In the data rows, 128 means zero.
Here are some points, each followed by its number:
[112 114 115  96 133 123 106 116 129 115 144 109 117 119] 0
[ 82  99 130 194 153 238  97 155 116 192 130 104 100 241] 1
[170 109 121  90 107 113 121  95 115 166 138 113 181 155] 2
[114 159 210 139 207 255 138  96 105 214 102 156  83 176] 3
[119 255 145 154 174 134 179 155 101 162  93 198  86  96] 4
[ 96 126 159  94  85 114 178  94 186  88 182  99 112 124] 5
[110 124 169 159 138 190 123  95 120 139  98 115  81 140] 6
[136 103  87 130 138 112 100 161 102 168  97 178 140 108] 7
[109 213 195 112 201 255 164 107 112 190 102 165  83 149] 8
[108 115 138 130  84  99 134 170 175  87 211 103 165 102] 9
[110 113 109  91 131 111 108 126 127 100 149 108 112 110] 10
[ 93 110  80 255  83 101 101 173 127  83  99 111 101  87] 11
[137  89 117  84  80 109 107  92 129 120 110 111 226 196] 12
[128 143 128 148 164 122 107 129 105 136 105 143 109 100] 13
[255 104  77  91 145 111 105 166 105 171 144 114 196 132] 14
[ 99 132 137  90 171 105 106 213 255  80 226  97 109  94] 15
[ 96 131 160  88  95 113 171  92 198  83 182  96 115 120] 16
[135 107  82 145 179 109  99 202 102 117  99 183 131  97] 17
[153 105  84 117 134 114 102 154 101 168 101 179 152 107] 18
[ 95 121 151  87 108 109 155 102 210  88 187 100 114 117] 19
[ 35  98 117 151 255 255  91 102 252 126  89 106  80 255] 20
[165 103  82 142 159 109 103 177  99 142  96 182 136  96] 21
[134 124 160  94  94 108 145  89 117 123 133 112 131 122] 22
[180 104  85 133 138 107  99 169  98 175  99 186 155 105] 23
[122 113 116 102 126 124 107 123 128 129 127 113 117 114] 24
[131 115 146  92 115 110 149  97 123  97 142 112 135 124] 25
[100 114 149  95  98 114 166  96 191  87 183 103 110 126] 26
[ 97 112 128  89 131 111 116 126 187  85 168 103 107 108] 27
[122 221 155 157 132 114 155 107 113 117 105 116  93  97] 28
[113 255 223 162  83 111 255  96 119 147 139 111  94 116] 29
[170 105  78 136 172 108  99 198  99 139 100 183 140  97] 30
[ 95 117 142  87 111 115 137 103 181  88 176 100 108 119] 31
[ 79  90 254 250  84 255 106  80 107 174  91 141  81 208] 32
[104 185 181 171 133 201 138 100 117 175 101 139  81 140] 33
[134 106 113 108 128 124 101 122 110 173  99 155 149 134] 34
[ 95 101  78 210  82 112 107 158 115  87 126 102  83 138] 35
Which three points above are nearest to each new point by angle, seen from the average point of the numbered points? Their numbers follow each, nearest first.
[129 147 131 153 147 120 107 128 106 131 104 142 105  97] 13 21 28
[127 115  93 158 170 108 109 175 108 101 100 158 102  95] 17 30 21
[ 76 106  97  94 207 126 100 199 255  82 163  96  81 146] 15 27 20
[160 108 101  87 128 114 104 101 110 140 129 128 168 129] 2 14 34
[122 111 108 116 125 123 103 134 116 136 107 122 123 120] 24 7 34
[136 112 110 107 140 113 105 119 116 114 121 128 131 105] 24 10 0
[110 194 255 208  76 110 255  72  89 246  94 131  98 188] 29 33 32
[255 112 140 124  80 108 107  92  83 255 102 144 184 187] 2 34 14
[102 148 111 255 113 102 115 175 111  80  95 132 103  88] 11 35 13
[133 105  84  89 148 113 108 101 125  93 162 105 210 165] 12 2 0
[189 105 109  88 105 115 107  92 117 162 138 115 187 153] 2 14 12
[124 151 104 185 127 108 108 156 110  88 102 126  94  97] 11 35 13
[174  89 132  87  79 105 106  86 118 116 100 124 205 181] 12 2 22
[122 172 136 137 110 110 142 106 121  92 121 109  85  99] 28 29 22
[ 76 108 151  87 255  94 104 255 255  78 255  85 128 109] 15 27 9
[249 106  79  91 156 109 101 168 110 129 140 124 169 109] 14 23 30
[121 108 104 112 125 120 104 139 120 133 104 116 119 116] 24 7 18
[110 112 145 168 131 189 111 104 119 130 107 111  82 139] 6 32 33
[115  92  83 255  76 106  97 162  90 105  84 179 164  93] 11 35 21
[185 105  86  90 141 105 102 129 109 150 140 137 181 125] 14 2 18
[ 93  99  76 255 118 106  93 188 106  80  83 182 149  88] 11 35 17
[129 105 127  94 137 127 125  98 118 157 158 111 179 167] 2 12 14
[103 115 142 149  82 135 124  98 126  94 109 109  79 116] 35 11 6
[134  99  83  85 127 110 107  91 142 117 166 103 229 190] 12 2 14
[123 138 136  90 122 110 150  96 123  83 171 105 128 109] 25 31 16
[119 102  94  87 203 136 102 124 160 101 164 106 198 175] 12 0 14
[127 181 146 148 159 127 130 117 113 128 105 131  97  98] 28 4 13
[106 105  93 103 163 215 102 122 130 121 101 110 112 168] 20 1 6
[114 101  84 103 101 138  98 120 124 120 101 110 143 154] 12 24 0
[133 113 112  91 122 110 112  94 114 165 155 111 186 160] 2 12 34
[ 96 115 111  94 182 105 105 209 255  82 215  96 101 101] 15 27 19
[113 118 246 197  71 113 196  93 102 255 102 112 161 237] 32 29 33
[123 235 150 155 139 114 155 114 115 106 112 110  97 101] 28 29 4
[117 255 152 149 112 102 184 104 120  91 134 105  93  99] 28 29 4
[122 120 157  90 105 113 165  91 126  89 150 104 134 127] 25 22 5
[103 111 121 150  96 145 110 124 122  85 104 110  79 122] 35 11 6
[ 64 106 126 175 176 255  93 109 174  87 101 105  78 196] 20 1 6
[134 112 133 104 116 135 107  99 117 172 110 141 143 147] 34 2 12
[ 84 101  80  90 222 176  98 187 235  85 110 100 105 162] 20 15 27
[193 105 101  93 111 112 112 101 114 156 140 116 184 142] 2 14 12
[134 245 137 131 131 104 138  97 124  76 143 107 105  95] 28 29 4
[109 104  82 180  80 106 101 166 125  86 105 112 156  94] 11 35 17
[124 183 148 146 157 132 131 113 116 124 106 131  97 105] 28 4 13
[135 114 145  92 125 115 150  95 119 101 154 112 139 133] 25 22 5
[141 109 120  89 125 114 114  91 112 149 142 114 176 153] 2 12 14
[ 87 102  85  91 167 111  99 214 255  86 186  98 113 125] 15 27 9
[199 107  82  95 155 107  98 154 113 108 136 137 156  97] 14 30 21
[ 98 114  83 255  76  99 103 173 123  77  99 105 107  89] 11 35 17
[124 106  78 139 222 109 106 212 108  85  96 192 122  92] 17 30 21
[ 99 172 239 135 217 255 141  91 119 239  97 132  77 224] 3 8 33
[107 118 135 137  90 130 120 100 126  89 116 109  84 117] 35 11 31
[124 120 143  92 125 112 159  91 128  94 161 105 136 124] 25 22 5
[116 177 143 125 108 114 160  96 118  88 137 105  81 100] 28 29 5
[152 106 104  91 123 110 109  92 115 158 153 115 189 150] 2 12 14
[118 255 181 166 168 180 209 104 103 168  97 181  82  98] 4 8 33
[148 120 150  98 105 109 137  94 109 136 123 126 135 124] 22 25 2
[134 100 107  83  89 108 108  97 152 140 142 111 228 204] 12 2 14
[106 112 198 139 176 255 104  94 113 241 103 123 103 211] 3 1 32
[111 255 224 191  89 108 255 109 107 160 104 125 137 108] 29 28 4
[132 109 167 122  78 109 137  85 103 147  98 138 114 147] 22 2 25
[137 110 126  90 138 113 127  95 123  95 143 111 152 133] 25 0 12
[120 253 148 143 117 108 179 113 126  87 146 108  99  98] 28 29 4
[102 114 112  91 137 109 111 129 165  89 161 104 110 110] 27 10 31
